Each path below is one point turned by a fixed rotation once a step. After each direction that follows a path, write how fast that rotation turns it, in degrees a step (0 if it stays still).
Each turn is a multiple of 5 degrees from 10 to 175, or 0.
Each row of a path follows its step; steps can be skipped.
Rotation 1:
step 1: -90, 115, -171, 184, 197, 157, -137, -232, 169, -111, 37, -54, 98, 53, 98, -94, -75, 32, 119, -19, 41, -22, -37, 106, 72, 118, -145, 15, -30, -49, -53, -78, -91, 120, -62, 97, -153, 159, 49
step 3: -64, 7, 53, -51, -9, -259, -21, -1, -13, 24, -230, -214, -28, 16, -33, -162, -127, -185, 186, 44, -124, -12, -64, 47, 128, -55, -84, 94, -54, -117, -13, 126, -73, 169, -132, 36, -36, 80, -122
step 6: -119, 48, 81, -141, -16, -106, -15, 2, -8, -64, -10, -163, 95, 109, 188, -79, -83, -61, -48, -76, -51, 56, 147, 45, 240, 248, -44, 157, 44, -107, 42, 115, -133, 116, -180, -2, 2, -189, -82
step 8: -120, -19, -49, -40, 60, 154, -127, 10, 105, 134, 51, -193, 73, 177, 186, -141, 20, -57, 241, -98, 121, -116, -191, -33, -78, 38, 78, 49, -86, 56, -191, 53, -81, 30, 7, -134, -82, -49, -39
step 10: -46, -83, -49, 221, 87, 40, 41, -70, 85, -182, -220, -45, 109, 227, -28, -71, -40, -77, 46, -148, -195, 10, -37, 82, 177, -153, -99, 22, -54, 100, -32, 102, 124, 32, -59, -31, -168, -61, -39
step 11: -63, -94, 8, -43, 83, 264, 8, -62, -54, -148, 85, 19, 198, 236, 117, -72, -98, -127, 23, -121, 29, 1, -136, 34, -4, -15, 57, -175, 40, 174, 62, 185, -107, -12, 28, -140, 67, -92, -69
step 12: -213, -35, 138, -180, -38, 23, 132, -14, 71, -64, -32, 29, -4, 80, 214, -48, -175, -96, -4, -36, 24, -81, 154, 11, 143, -124, -18, -35, -160, -142, 8, 126, -179, 9, -101, -21, 104, -182, -168
step 13: -104, 3, -117, 212, 19, 128, 109, -97, 241, 39, 25, -135, -38, 184, 147, 63, -83, -2, 28, -70, 29, 190, -13, 97, 335, -29, -19, 50, -133, -73, 62, -38, -17, -6, -56, 123, 9, -78, -62
step 14: -201, 19, -76, 97, 170, 216, -85, -67, 26, 188, -15, -56, 9, 211, 113, -118, -121, -8, 104, -2, 77, -8, -150, 59, -38, -54, 49, -29, -102, 42, -82, 132, -33, -271, 140, 58, 101, 23, 16
Speeds:
-32, 47, 56, 89, -14, -48, -35, 33, -14, 26, -51, -25, -52, 49, -52, -30, -9, -34, -61, -45, 0, 5, -46, -28, -6, 3, 5, -3, 8, 3, 2, -13, 23, -80, 43, -40, -26, 10, 29 : 70
-6, 6, 104, 29, -95, 6, 9, -56, 14, -17, -6, -5, 10, -27, 30, -22, -35, -26, -6, 3, -50, -4, 57, -13, -35, 21, -24, 11, -21, -38, 10, -14, 45, 13, -10, 97, -47, 8, -32 : 120
-2, -1, 0, 23, 0, -28, -51, -26, 17, 40, 30, -65, 60, -3, -39, 47, -4, 12, 49, 53, -33, -4, 18, 13, 43, -14, -85, -56, 27, 31, 36, 3, 69, -66, -38, -20, 24, -30, -18 : 110
48, -8, -29, -4, 40, -17, -3, -30, 50, 13, -68, -50, -16, -11, -3, -81, 71, 4, 84, 26, -37, -18, -25, 31, -84, -13, 42, -20, 21, -37, -15, -9, 26, -19, 0, 14, -40, 1, 31 : 55
-47, -15, -39, 2, 0, -17, 89, -12, 11, -15, -3, 22, -30, -17, 32, 1, -12, 4, 3, -7, 76, 51, 17, 42, -28, -7, -14, -91, -74, 15, 47, 35, 34, -76, 6, 7, -34, 39, -6 : 20
22, 49, 26, 18, 18, -20, 17, 3, 81, 5, 37, 1, 32, -12, -29, -16, -46, 5, 7, -7, 67, -66, 10, -31, -41, -36, -6, -31, -60, -2, 45, -87, -36, 47, -4, -39, -17, -63, 23 : 95
-100, -38, 25, 9, -11, 4, 0, -11, 41, -9, -34, -13, 2, -33, -9, 2, 46, 27, 5, 5, 9, -27, 22, -8, 13, -51, -57, 53, -35, -4, -63, 17, 11, 43, -47, -87, -38, 70, 32 : 155
Rotation 2:
step 0: -149, 71, -90, -85, -176, 75, -85, 130, 92, 2, -136, 76, 28, -72, 1, 90, 79, 98, 130, 266, -67, -16, 43, -65, 100, -24, -21, 7, -146, -81, 145, -22, 114, 25, -61, 95, -106, 196, 49
step 3: -189, 76, -49, 43, -130, 86, -132, 139, -143, 26, 44, -23, 42, -94, 21, 134, -17, -90, 130, -5, 204, -188, -1, -94, 96, 162, -113, 25, -121, -40, 116, -92, -100, -61, 62, -64, -30, 131, 117
step 5: -200, -102, -32, -95, -48, 73, 159, 40, -18, 41, -9, -220, 42, -103, 82, 138, -46, 83, 38, 51, -100, 76, 6, -18, -143, -150, -25, -36, -148, -4, 5, -20, 97, -196, -93, 179, 45, -77, 156
step 8: -29, -16, 83, 12, 67, -13, -141, 6, -88, 80, 76, 12, 278, -128, -82, 217, 75, -4, 182, 10, -50, -57, -72, -33, -18, -83, 33, 49, -114, 16, 94, 84, 117, -212, -179, 17, 143, 15, 84
step 10: -57, -15, 196, -159, -133, -11, 73, -67, 15, 173, 32, -36, 69, -50, 255, 14, -32, -145, 135, -17, -42, 180, -35, -77, -68, -24, 100, 75, -108, 81, 47, -213, -59, 69, 116, 0, -57, -15, 46
step 11: -187, 142, 143, 48, 10, 132, 34, 72, -106, 90, 56, 118, 120, -96, 118, 51, -65, -17, 237, -20, -97, 160, -3, 132, -12, 29, 91, 35, -111, -49, 40, 31, 108, -167, 73, 100, -159, -51, 108
step 12: -160, 185, -6, -80, -175, 97, -115, 40, 31, -91, -40, 120, 14, -20, 25, 60, 194, 77, 269, 34, 8, -93, 77, -81, 80, 140, 72, -65, -116, -110, 43, 9, 207, -9, -83, 39, -70, 11, 9
step 13: -6, -72, 25, -122, -280, -200, 32, -108, 134, 30, -1, -61, 220, 29, 65, -31, 99, -18, 135, -9, -56, -116, -141, -111, 51, -35, 48, 69, -100, -94, 15, -144, 177, 15, -105, 65, -47, -24, 0
step 14: -13, -36, 8, -11, -43, -6, 166, 42, -174, 162, 4, 42, 203, 5, -94, -17, -52, -47, 79, 27, -61, -97, -203, -139, -65, -166, -45, 43, -154, -49, 65, -67, 81, -98, 65, 64, -148, 6, 232
Speeds:
87, -71, 6, -49, -6, 11, -45, 32, -25, 5, 8, -35, 27, 15, -94, -22, 4, -53, -9, 48, -31, 43, 45, 21, -20, -5, -15, -23, 14, -25, 61, 15, 38, 42, -20, 24, 10, 24, 48 : 45
-14, 99, -2, 14, -44, -41, -56, 18, -19, -22, -13, 13, -12, -62, -70, 41, -79, 4, 14, 41, 33, -3, -28, 47, -5, -18, 63, -34, 14, 19, 41, 3, -6, 29, -23, 23, 24, -41, -35 : 90
-18, -20, -78, 82, 22, -2, 7, 25, 6, 23, 27, 53, -57, 0, -22, 42, -4, 0, 39, 25, 11, -2, 33, -89, 24, 32, 53, -46, 22, 8, -12, 19, 9, 47, 9, 6, -21, 38, 82 : 125
-48, 26, 5, 7, 23, -2, 73, 34, 29, 30, -55, -8, -33, -17, 13, 39, 11, 9, -57, 58, -57, 57, 16, 36, -47, -42, -16, 30, -44, 51, 43, -18, 0, 62, 63, -2, 12, 36, 15 : 70
-10, 62, -29, -44, 31, 63, 3, 12, 0, -28, -49, -33, 21, 4, -49, 37, -1, 19, 45, 12, -76, -32, 18, -62, 8, 42, -68, -7, 37, 7, 35, 48, -61, -22, 26, -18, -35, -47, -8 : 120
-39, 23, -15, -19, -13, 29, 25, -102, 22, -5, -4, 43, 9, -9, -63, -26, 31, 49, -87, 13, -20, 20, -46, -39, 39, 10, 28, 26, 37, -59, 46, -11, 33, -28, -11, 56, 26, 22, 22 : 55
